(in the rows, 128 means zero)
Named moves, each a turn or a mirror, and the order they were made in; the first pair answered:
move R:
[157 145 128 102 119 122 121 121 121 176] => [160 121 137 115 118 130 133 121 135 180]
[124 131 132 104 117  98 141 139  98 119] => [130  98 145 121 119 110 159 140 117 125]
[115 105 129 164 164 130 107  88 172 108] => [107 150 112 140 162 114  83  87 146  99]
move M:
[136 148  76 116 142 104  82 111 118 131] => [134 152  79 116 139 102  81 112 115 132]
[109  93 163 133 112 163 173 160 130 133] => [107  97 163 133 108 160 172 161 127 133]
[121 141 152 132  96 110 154 141  97 132] => [144  88 115 132 139 150 157 121 144 125]
move P:
[162  73  98 101 166 158 137 122 160 132] => [120 147  82  73 171 140  92 112 126 110]
[125 130 122  94 125 145 147 141 115 122] => [112 141 132 101 118 139 143 142 110 122]
[122 164 135 107 134 109  91 106 102 127] => [113 142 177 145 111 104 114 113 112 141]
[147 129 111 172 116  91 104  85 133 150] => [155 122 106 170 120  96 106  85 137 149]
Then:
Each pair is two moves apart.
[143  88 122 123 135 138 126 126 151 118] => [143 105 150 125 101 112 139 145 125 131] | M, P
[130 110  85 129 182 156 104  91 166 117] => [ 78 167 111 140 160 130  81  91 135 110] | R, P
[160 121 128 145 111  98 118 126 118 144] => [169 117 115 134 120 106 116 123 122 141] | P, M
[ 91 169 150 118 133 118 109 121 108  99] => [ 95 157 174 139 115 111 123 127 109 112] | P, R
[114 130 158 139 115 131 142 136 126 129] => [130 117 154 137 113 132 149 140 130 135] | R, P
[131 104  84 100 172 120 110 113 110 111] => [130  58 143 145 140 121 156 133 123 134] | M, R
[177 128 142 127 105  97 141 150  85 162] => [190 122 122 113 119 105 139 147  91 158] | R, P
[ 84 133 167 157 114 133 136 128 134 133] => [111 177 113 103 124 120 108 124 107 120] | P, R
[127 121 131 140 127 120 135 122 126 132] => [132 126 115 126 136 123 130 121 125 129] | P, P
[ 88 171 134 123 122  72 121 156 118 115] => [146  76 114 127 152 119 162 155 172 122] | R, P
[165 103 103  76 172 153 139 149 113 109] => [125 139 101  75 181 150 108 137 108  95] | P, M
[136 141 140 134 109  98 126 132 115 140] => [161 109 124 130 123 116 138 130 132 141] | R, P
[125 175 133  84 101 114 121 130  88 124] => [169  93 111  85 134 161 152 127 137 127] | R, P
[122 131 133 125 129 110 127 131 105 127] => [121 126 117 121 147 122 119 121 117 121] | M, P
[137  90 105 105 170 155 138 109 145 112] => [122 118 178 133 100 107 166 141 101 136] | M, P
[160 146 168 114  65  90 159 174  95 143] => [189 141 138  90  76  96 158 173  96 140] | P, R
[ 72  81 183 184 136 159 141 131 167 121] => [133  44 150 156 144 171 164 139 176 127] | M, P
[123 124 145 135 110 132 148 142 115 127] => [135 108 116 126 137 150 139 129 135 121] | R, M
[100 163 174 129  88 115 118 163 108 134] => [123 159  88  89 153 149  80 130 135 110] | M, R
[114 130 107 103 157 135 118 116 128 128] => [103 129 114 110 158 136 118 114 129 126] | R, P
[171 115  36 130 160 165 130  97 178 119] => [136 164 158 177  47  88 169 147 110 156] | M, P
[ 67 163 214 141  70 116 151 139  96 140] => [114 102  82  85 189 200 116  88 172 102] | M, P
[ 94 137 128 147 143 139 104 108 139 117] => [101 116 150 164 130 137 122 116 145 128] | M, P
[147 135 143  83 111 152 157 144 107 122] => [130 148 157  92 104 145 153 145 101 123] | P, P
[160 152 153 137  75 110 156 158 103 150] => [196 108 120 124 103 137 166 151 133 149] | P, M
[100 177 131 109 130 113 110 135  96 111] => [126 111 100 115 174 156 119 116 151 108] | M, R
[103 175 124  94 147 134 105 137 101  89] => [ 86 133 189 153 116 131 140 147 120 110] | P, R
[135 163  83 124 141  99 104 130 109 125] => [128 135 147 165 103  89 144 151 111 146] | R, M
[137 140  98 124 139 124 109 110 116 118] => [120 111 141 165 124 127 132 114 133 130] | P, R
[ 94 136 121 149 138 134 125 102 134 117] => [ 91 141 130 152 130 129 127 106 127 119] | R, M
[ 92 135 161 127 149 155 132 118 143 115] => [ 97 127 171 135 141 152 138 121 144 121] | R, P
[127 141 125  82 146  94 105 149 114 100] => [129  86 125 113 170 126 115 134 160 103] | P, M
[168 104  92  79 146 137 134 122 126 121] => [ 88 159 163 127 102 101 120 126  95 124] | P, P
[134  63 145 120 144 152 193 156 135 120] => [ 91 161 107  71 159 134 131 144  92  87] | P, P
[156 114  94 115 139 124 117 125 139 133] => [106 149 136 142 114 101 108 127 121 134] | P, P
[126 126 108 111 115 109 140 138 111 126] => [131 103 102 117 132 124 140 129 132 124] | P, M
[175  71 130 151  98 124 157 139 141 163] => [138 173  77  89 122 109  89 125  96 125] | P, P
[ 89 130 174 131 142 158 149 155 127 106] => [102 130 177 125 128 151 159 166 118 113] | P, M
[103 134 162 149 111 139 136 151 129 132] => [127 124 159 141 105 138 149 159 126 138] | P, M
[126 147 133  95 121 126 109 129 156 143] => [116 147 143 104 117 124 111 128 157 142] | M, P
[138 167 109 121 118 115 109 113 120 144] => [152 119 105 135 138 142 124 104 156 147] | M, R
[118 177 128  95 114 125 138 127 102 108] => [112 142 171 135  96 126 165 134 117 124] | P, R
[121 112 128 100 131 127 128 141 122 101] => [110 114 148 114 120 121 131 142 121 106] | P, P
[136 108 123 143 120 123 114 115 158 156] => [128 148 125 126 105 102 102 122 128 153] | P, M
[123 115 141 149 153 117 163 157 138 129] => [113 143 146 147 140  99 152 159 119 128] | R, P
[116  83 154 110 154 166 157 148 154 111] => [ 74 156 177 111 123 124 129 151 109 110] | R, P
[113 154 134 177 124 115 129 147  85 130] => [144 104 129 186 131 133 155 147 112 140] | P, M
[178 121 130 108 105 110 194 169 105 147] => [187 112 115  99 120 123 193 165 115 141] | P, R
[159 117 126 133 116 124 142 162 132 126] => [162 118 113 124 125 130 138 160 132 120] | P, R
[158 120  84 121 112 123 152 156 118 138] => [148 130  68 113 130 130 136 146 122 128] | P, M
[123 164 148 130 107 130 150 138 112 153] => [132 152  99 109 153 160 129 116 139 136] | M, P
[127 139 131 126 124 126 130 133 114 127] => [125 136 121 123 138 135 121 126 120 121] | M, P
[136 125 140  92 141 145 123 124 103 119] => [131 123 160 102 128 139 135 131  98 125] | R, M
[ 53 137 156 103 175 173 124 129 129 115] => [ 51 125 185 125 156 166 140 136 127 126] | P, M
[173  95 130 100  98 123 151 141 114 159] => [178 102 100  84 118 129 135 130 117 148] | R, M
[ 86 109 171 150 134 153 146 127 148 119] => [104 167 109  87 150 140 107 120 117 102] | P, R
[133 123 120 141 107 120 130 138 133 139] => [141 128 107 128 113 121 124 135 131 136] | P, R
[158  93 103 160 133 129 111 100 152 160] => [123 156 114 156 113  97  83  98 116 154] | R, P
[105 129 128  99 131 144 143 148 107 101] => [ 95 129 132 108 130 143 141 146 111  99] | M, P
[144 128 107  82 157 149 107 131 159  98] => [139  92 173 126 120 144 151 152 166 120] | M, R
[120 109 134 141 149 123 127 123 144 115] => [109 129 142 143 137 109 120 125 129 116] | R, P
[100 130 158 153 158 137 134 128 169 103] => [ 89 160 165 146 141 119 126 136 146 104] | M, R
[149 103 126 165 122 125 134 117 147 136] => [129 148 132 159 105 100 115 118 120 135] | R, P
[171 134  84 133 122  85 119 125  98 116] => [147 133 127 167  98  73 130 131  97 126] | P, P
[132 107 137 126 128 149 150 130 130 128] => [116 141 122 106 134 143 126 126 114 115] | P, P
[129  64 147 152 150 169 160 124 177 121] => [ 87 167  99  97 170 152  94 109 134  84] | P, P
[125 109 118 138 154 147 121 119 151 113] => [ 98 138 128 144 145 137 108 116 137 109] | P, P
[ 99  89 157 149 133 152 137 124 157 119] => [111 143  98  91 153 143 101 118 127 101] | P, R
[126 153 109 111 137 126 106 127 115 117] => [124 111 116 139 151 147 116 117 148 120] | P, M
[139 140  93  58  95 110 132 134  83 125] => [121  76 164 128  73 122 175 142 119 146] | P, R
[101 152 124 103 140 149 121 136 109 117] => [113 110 125 118 153 169 135 133 136 121] | M, R
[ 80 174 149 106 124 146 122 136 111 103] => [103  98 160 143 135 176 154 131 158 117] | P, M
[134 124 108 118 145 151 109 104 161 133] => [107 158 122 124 135 136  95 104 144 130] | R, P
[144 129 123  81 129 115 148 137 123 119] => [136 135 121  79 134 117 141 134 123 114] | R, P
[152 135 136 109  81 118 159 145 105 149] => [159 143 114  92  93 121 150 143 102 142] | P, P
[158  88 131 128 147 127 154 144 138 157] => [113 168 114  99 152 107 107 134 103 135] | P, P
[191 125 115  99 110 114 178 168 105 135] => [146 180 128 100 100  94 150 164  78 124] | P, P
[148 149 129  84 114 123 130 135  71 115] => [161  80 116 110 152 166 140 116 129 113] | P, M
[129 170 136 173  98 110 114 107 121 147] => [144 145  92 159 142 142 104  87 152 132] | M, P
[109 148 125 158 104 131 122 114 127 145] => [121 158 110 142 104 125 115 115 120 145] | P, R
[ 87 117 192 183 170 134 157 121 159 138] => [142  80 155 156 189 152 172 122 175 140] | M, P
[163  99 100 122 138 133 109 142 124 118] => [111 144 137 143 114 109  94 143 101 116] | P, P
[164 116 100  95 138 137 150 130 126 129] => [145  89 132 127 136 148 165 131 146 133] | P, R
[109 117 168 126 126 145 157 145 123 128] => [113 125 169 124 118 136 156 149 115 133] | R, P
[182 125  93 145 130 123 118 111 152 141] => [132 175 121 159 111  98  97 110 127 134] | P, P
[100 115 162 179 111 120 120 115 112 138] => [130 160 103 121 125 109  91 111  85 126] | P, R
[ 91  56 200 164 126 164 162 156 160 126] => [ 67 131 220 163  83 110 138 163 106 133] | R, P
[ 70 145 111 121 156 156  87 121 141 129] => [ 81 108 121 137 160 171 105 122 162 134] | R, P
[104 153 128 103 152 133 120 119 122  96] => [ 97 140 170 129 125 124 145 134 119 109] | R, M
[ 57 161 151 155 127 113  94 123 109 132] => [ 77 177 141 141 117  98  91 127  92 136] | P, R
[172  65 121  75 159 171 181 152 132 105] => [124 164 107  39 154 141 131 149  80  83] | P, M
[ 77 152 100 112 148 135 113 104 145 110] => [ 64 154 151 137 109 115 138 123 130 124] | R, M
[170 121 130 175 102  81 120 119 127 165] => [182 107  94 163 132 101 109 106 147 158] | R, M
[150 144 147 132  74 114 116 130 105 159] => [169  87 130 142 104 148 126 118 147 160] | R, M
[143 132  86 148 144 109  81  87 151 134] => [120 145 106 162 135 102  77  87 145 133] | P, M
[ 96 139 172 178  90 122 161 140 118 130] => [137 101 159 172  93 130 181 143 131 141] | R, P
[ 79 120 126 127 174 179 130 121 159  91] => [ 66 125 180 151 134 156 153 142 142 107] | M, R
[139 137 115 134 146 113  93 117 110 150] => [139 116 140 159 132 113 109 121 118 160] | P, P
[147 155 150 123  86 112 135 167  90 117] => [146 149  86  96 147 148  99 135 120  90] | M, P
[108 138 152  72 139 158 156 147 106 106] => [109 121 173  94 129 158 172 151 112 115] | P, P
[126 164  76 136 151 109  69  89 137 128] => [ 96 161 140 184 110  87  91 101 131 145] | M, P
